In the data rows, 128 means zero.
Here are some points:
[159, 160, 188, 151, 192, 178, 152, 147, 138, 148, 149, 154, 173, 164, 151, 163]
[153, 149, 160, 147, 162, 177, 146, 154, 148, 154, 151, 161, 178, 151, 148, 159]
[149, 172, 163, 158, 164, 206, 180, 171, 159, 162, 174, 162, 172, 175, 166, 152]
[151, 161, 165, 152, 174, 206, 170, 169, 151, 162, 167, 151, 181, 156, 159, 149]
[152, 163, 184, 160, 177, 180, 157, 152, 146, 150, 153, 160, 171, 158, 158, 164]
[148, 155, 175, 163, 181, 187, 154, 157, 160, 161, 152, 147, 180, 152, 156, 158]
[155, 158, 149, 160, 178, 167, 164, 146, 174, 171, 151, 157, 195, 145, 154, 157]
[149, 160, 169, 152, 165, 211, 160, 172, 149, 155, 173, 159, 172, 169, 166, 150]
[152, 155, 179, 153, 177, 196, 148, 168, 132, 151, 160, 151, 172, 159, 152, 159]
[157, 154, 159, 159, 179, 169, 145, 162, 139, 154, 160, 158, 162, 161, 148, 177]
[158, 159, 168, 153, 174, 174, 162, 164, 160, 161, 144, 145, 171, 159, 150, 149]
[150, 160, 161, 160, 173, 185, 160, 162, 163, 167, 155, 148, 183, 153, 153, 156]
[144, 163, 201, 173, 180, 175, 152, 152, 151, 151, 148, 163, 166, 164, 155, 171]
[155, 151, 163, 136, 148, 182, 156, 162, 147, 154, 141, 160, 176, 153, 142, 152]
[140, 162, 192, 184, 172, 163, 141, 154, 141, 151, 156, 162, 154, 172, 150, 181]
[148, 162, 167, 166, 172, 176, 154, 163, 155, 165, 151, 154, 179, 158, 147, 170]
[147, 160, 175, 155, 170, 202, 154, 180, 135, 157, 161, 149, 172, 162, 148, 159]
[147, 174, 190, 161, 161, 202, 173, 175, 143, 157, 161, 162, 167, 175, 156, 159]
[154, 154, 167, 162, 191, 173, 155, 155, 162, 162, 151, 146, 176, 154, 155, 159]
[151, 172, 171, 155, 162, 205, 176, 171, 156, 164, 162, 153, 182, 165, 162, 151]
[152, 171, 160, 155, 155, 171, 167, 152, 144, 154, 162, 176, 172, 160, 152, 162]
[156, 157, 168, 152, 183, 190, 154, 160, 147, 157, 158, 147, 179, 158, 154, 158]
[160, 155, 163, 149, 185, 186, 155, 156, 151, 160, 154, 143, 184, 150, 153, 155]
[150, 159, 173, 151, 169, 207, 157, 172, 137, 155, 165, 155, 178, 157, 155, 156]
[154, 161, 154, 162, 181, 168, 156, 154, 159, 162, 161, 157, 175, 160, 157, 163]
[154, 160, 147, 170, 181, 157, 158, 141, 176, 175, 150, 158, 199, 146, 151, 172]
[156, 155, 164, 144, 160, 188, 154, 153, 135, 150, 159, 159, 181, 146, 154, 157]
[157, 157, 171, 157, 189, 173, 159, 156, 159, 161, 146, 148, 175, 154, 148, 159]
[146, 175, 202, 168, 179, 191, 171, 155, 146, 150, 161, 172, 165, 167, 160, 167]
[153, 152, 164, 160, 185, 172, 151, 157, 164, 162, 151, 144, 174, 156, 154, 155]
Then 23 other points, each followed by its number:
[145, 164, 184, 163, 173, 200, 155, 176, 137, 157, 161, 151, 167, 166, 152, 163] 0
[151, 164, 159, 161, 171, 175, 161, 154, 152, 162, 160, 162, 184, 156, 154, 166] 1
[155, 170, 168, 150, 163, 174, 166, 150, 139, 150, 158, 173, 172, 158, 150, 162] 2
[151, 162, 156, 165, 169, 177, 158, 156, 167, 168, 157, 151, 184, 156, 160, 159] 3
[151, 163, 158, 159, 159, 177, 155, 156, 147, 159, 161, 164, 177, 156, 153, 166] 4
[150, 164, 191, 158, 174, 186, 161, 153, 141, 148, 155, 165, 166, 159, 154, 166] 5
[148, 168, 170, 155, 170, 227, 176, 179, 146, 157, 186, 156, 171, 175, 173, 145] 6
[160, 153, 192, 160, 197, 166, 150, 162, 142, 149, 145, 147, 155, 170, 148, 161] 7
[150, 160, 160, 167, 169, 166, 144, 150, 152, 161, 154, 157, 180, 154, 151, 174] 8
[152, 167, 166, 152, 161, 209, 171, 172, 149, 161, 167, 159, 178, 165, 158, 155] 9
[164, 152, 150, 142, 176, 171, 162, 172, 140, 153, 154, 154, 162, 153, 146, 157] 10
[157, 154, 157, 146, 181, 185, 160, 170, 138, 151, 169, 154, 163, 161, 157, 152] 11
[166, 154, 162, 140, 177, 185, 152, 155, 137, 151, 153, 152, 182, 151, 150, 160] 12
[159, 149, 149, 157, 175, 153, 142, 155, 165, 165, 144, 140, 175, 147, 151, 157] 13
[149, 163, 161, 157, 163, 192, 160, 165, 147, 159, 163, 159, 178, 159, 153, 162] 14
[149, 170, 165, 158, 163, 187, 168, 162, 143, 155, 170, 167, 172, 168, 159, 160] 15
[157, 159, 169, 152, 182, 181, 153, 165, 134, 153, 160, 152, 166, 166, 150, 164] 16
[151, 154, 167, 149, 172, 195, 160, 163, 151, 156, 160, 162, 175, 158, 154, 156] 17
[157, 153, 154, 161, 186, 157, 151, 150, 174, 167, 145, 144, 180, 152, 153, 158] 18
[154, 157, 150, 153, 157, 164, 154, 147, 160, 162, 148, 157, 186, 146, 151, 157] 19
[151, 157, 186, 162, 180, 174, 150, 157, 140, 149, 153, 160, 164, 164, 152, 163] 20
[150, 175, 165, 154, 161, 215, 185, 176, 152, 158, 180, 166, 170, 180, 171, 147] 21
[158, 164, 155, 140, 155, 173, 165, 152, 139, 150, 156, 173, 176, 154, 148, 155] 22
Which of these numbered points is nearest to each point below, ignoring the 3 directions in which the first points spread most? Its number follows each.
[161, 161, 160, 148, 173, 185, 155, 154, 134, 152, 160, 156, 181, 147, 152, 164] > 12
[152, 158, 155, 153, 167, 181, 160, 158, 155, 158, 166, 162, 176, 159, 162, 151] > 21
[147, 158, 209, 180, 175, 174, 147, 160, 144, 151, 147, 149, 160, 165, 154, 163] > 18
[151, 163, 158, 158, 167, 183, 159, 163, 151, 163, 160, 158, 178, 156, 150, 164] > 14
[149, 160, 178, 156, 165, 192, 154, 153, 139, 152, 156, 155, 179, 150, 154, 165] > 5
[144, 160, 176, 156, 166, 207, 156, 187, 136, 160, 161, 146, 172, 162, 149, 155] > 0
[149, 154, 227, 182, 195, 171, 143, 167, 144, 149, 140, 142, 147, 179, 152, 159] > 7
[145, 172, 204, 165, 174, 214, 176, 186, 149, 157, 164, 153, 162, 184, 161, 150] > 7
[146, 156, 161, 160, 168, 179, 147, 167, 154, 163, 157, 144, 174, 155, 153, 155] > 13
[146, 166, 175, 156, 168, 216, 167, 188, 140, 160, 169, 149, 171, 167, 156, 152] > 0
[169, 154, 149, 140, 185, 166, 157, 161, 138, 153, 152, 154, 166, 155, 144, 162] > 10
[154, 167, 171, 151, 160, 193, 167, 161, 143, 157, 154, 155, 180, 156, 150, 159] > 9
